In the rows, zero is written as 128.
First come named turns, each shown by rows before and after it. For each pair of rows after them, which turns, in which order, take the first row to the second? The first pair is done for you.
Terir:
[157 134 140 156 117 114 104 126 137 103 128 104 120 118 151] -> [146 102 105 106 133 146 121 126 167 133 113 135 119 130 127]
[148 155 135 131 146 116 173 133 115 139 178 104 157  45 143] -> [178 145  74 129 121 134 161 111 138 149 152 131 193  81 145]
[113 115 127 157 155  54 132 136  83  80 107 112 101 169 126] -> [127 101  77 126 151  83 136 131 119  98  83 141 118 197 115]
som:
[ 97 120 153 135 136 100 124 144 109 111 140 119 100 142 116] -> [114 121 132 150 116  93 109 126 109 105 130 117 122 160 126]
[164 146 118 131 139 144 163 111 115 146 144 127 140  99 147] -> [162 148 124 129 142 147 164 113 117 147 145 124 135  98 145]
[139 136 120 121 115 145 116 141 141 120 135 125 138 122 139] -> [133 136 123 114 122 148 123 146 142 129 138 124 140 108 135]
Tesez:
[155 153 108 154 129 148 180 138  92 138 153  80 147  97 112] -> [157 161 119 176 121 124 160 141  69 111 151  77 129 127 109]
[ 96 139 148 147 150 103 112 138  89  73 112 135  74 170  94] -> [ 91 118 127  93 178 181 186 126 145 148 127 140 118  95  95]
[115 123 135 202  94  88 150  85 108 120 106 102 164 134 148] -> [ 61 112 182 167 144  86 156 124 106 107 122 111  98 136 110]
[138 135 133  92 138 152 122 136 131 133 151  96 141  52 145] -> [168 149 114 130 103 118  99 117 110  99 132  90 158  88 159]
Pona:
[127 115 112  52 153 170 132 145 168 139 135 146 113 114 119] -> [ 99 107 121 113 127 155 195 110 149 161 126 127 162  98 136]
[161 130 121 152 114 109 108 114 125 113 118 140 142 154 128] -> [168 137 120 149 115 117 104 118 126 107 121 139 148 143 134]
[ 84  72 168 158 142  81 114 121 117  67  76 134 107 183  98] -> [196 121 132  66 150 160  62 150 154  76 134 136 122  92 135]
[119 102 103 156 110 132 151 105 131 154  95 144 162 165 135] -> [138 105 101 112 130 144 106 133 139 127 100 159 119 178 123]
datuv:
[133 125 129 138 120 131 118 116 106 144 150 113 158 110 132] -> [130 121 136 138 119 126 123 115 103 138 145 112 150 106 134]
[120 136 155 118 152 154 157 146 137 147 165 109 134  52 129] -> [ 78 121 161 172 141 111 177 122 111 135 137 113 125 106 119]
[119  97  69 133 130 107 125 104 142 127  78 149 126 147 122] -> [147 112  68  85 141 134 114 125 164 138 100 149 128 102 132]
Then:
(2 to 3 turns a pair)
[ 99 131 164 153 155 112 165 100 130 146 147  91 148  93 135] -> [145 151 148  92 167 141 112 139 144 135 166 107 118  79 143]	Pona, Pona
[129 148 140 153 162 134  60 147 111  94  96 117 131 168 121] -> [ 78 129 174 161 184 138 124 138 109 129 112 105 140 127 110]	Pona, Pona, Tesez
[ 96  90 133 134 141 147 196 100 141 160 129 118 143  98 122] -> [ 86 104 167 156 133  88 146 117  94 106 128 116  88 148 116]	Tesez, Tesez
[ 77 103 157 147 151 132 202 112 128 169 139 113 131 102 125] -> [ 99 132 173 135 154 138 170 129 122 150 169  99 121  64 142]	Pona, Tesez, Terir
[107 112 117 143 108  95 114 111 124 109  89 159 125 203 107] -> [138 129 113 165  89 122 158  77 138 139 112 131 188 125 149]	Pona, Pona
[143 116  67  86 122 138 117 100 159 154  94 168 147 149 123] -> [189 177 113 114 113 121  85 117 127 125 146 118 148  85 159]	Terir, Terir, datuv
[ 70  98 152 136 163 146 162 127 133 179 142 118 130  92  95] -> [ 82 132 177 181 142  97 117 128  94 124 140  96 110 119 110]	Terir, Tesez
[134 112 146  55 139 201 204 147 141 195 144 131 150  71 170] -> [180 105  66  72  79 174 145 121 147 166  78 165 169 173 172]	Terir, Tesez, Terir
[114 109 125  92 147 185 176 123 160 174 164 127 123  60 136] -> [ 98  99 134  64 162 168 138 157 163 145 151 153  61 125  98]	Pona, Pona
[135 135 154 151  65 115 114 120 154  77 130 134 134 211  93] -> [134 131 169  86 109 193 156 135 193 133 172 123 140 109  99]	Tesez, Pona
[154 157 152 108 140 105  88 167 116 102 157 114 103 145 108] -> [113 138 167 166 128  74 139 134 101 117 136 104 132 164 102]	Pona, Pona
[ 94  84 157 138 134 115 127 138  96  84 110 115  98 196  91] -> [125  79 115 140 115 167 195  89 131 144 113 105 188 126 122]	Pona, Pona, Terir
[112 134 148 144 131 142 170 116 123 156 139  95 157  73 143] -> [ 91 143 179 150 139 104 139 135  97 126 146  95 107 106 127]	Tesez, Tesez
[110  95 132 183  87 122 180  77 136 135 112 107 155 125 119] -> [158  96  78 122  78 150 114  99 160 122  98 148 139 166 119]	Pona, Tesez, Tesez
[117 138 167 148 133 125 154 134 112 142 161 101 132  79 139] -> [174 129  86  97 110 139  92 138 143 119 122 146 132 148 133]	Terir, Pona, Pona
[ 58 110 156 167 144 129 127 115  98 135 102 131  85 170 112] -> [124 157 151 210 107 127 105  98  88 116 115 101 129 126 156]	Pona, Pona, Tesez
[ 84 197 204 137 136 120 149 144  97  96 188 100 112 101  98] -> [ 98 203 200 127 135 122 144 144  99  98 199  99 118  79 105]	Pona, Pona
[121 109 156 112 152 167 143 140 187 146 188 126 133  92 114] -> [128 102 121 187 101 136 160  88 168 141 146 121 194 132 137]	Pona, Tesez
[167 156 111 111 102 117  69 152 148 107 149 144 140 112 152] -> [101 129 120 144  99  75  87 147 129  97 116 158 115 177 125]	Pona, Pona
[105 114 123 191  96  95 152  90 115 129 102 124 162 157 135] -> [ 87  90 135  82 161 143 122 149 148 136 124 163  89 165  94]	Tesez, Tesez, Pona
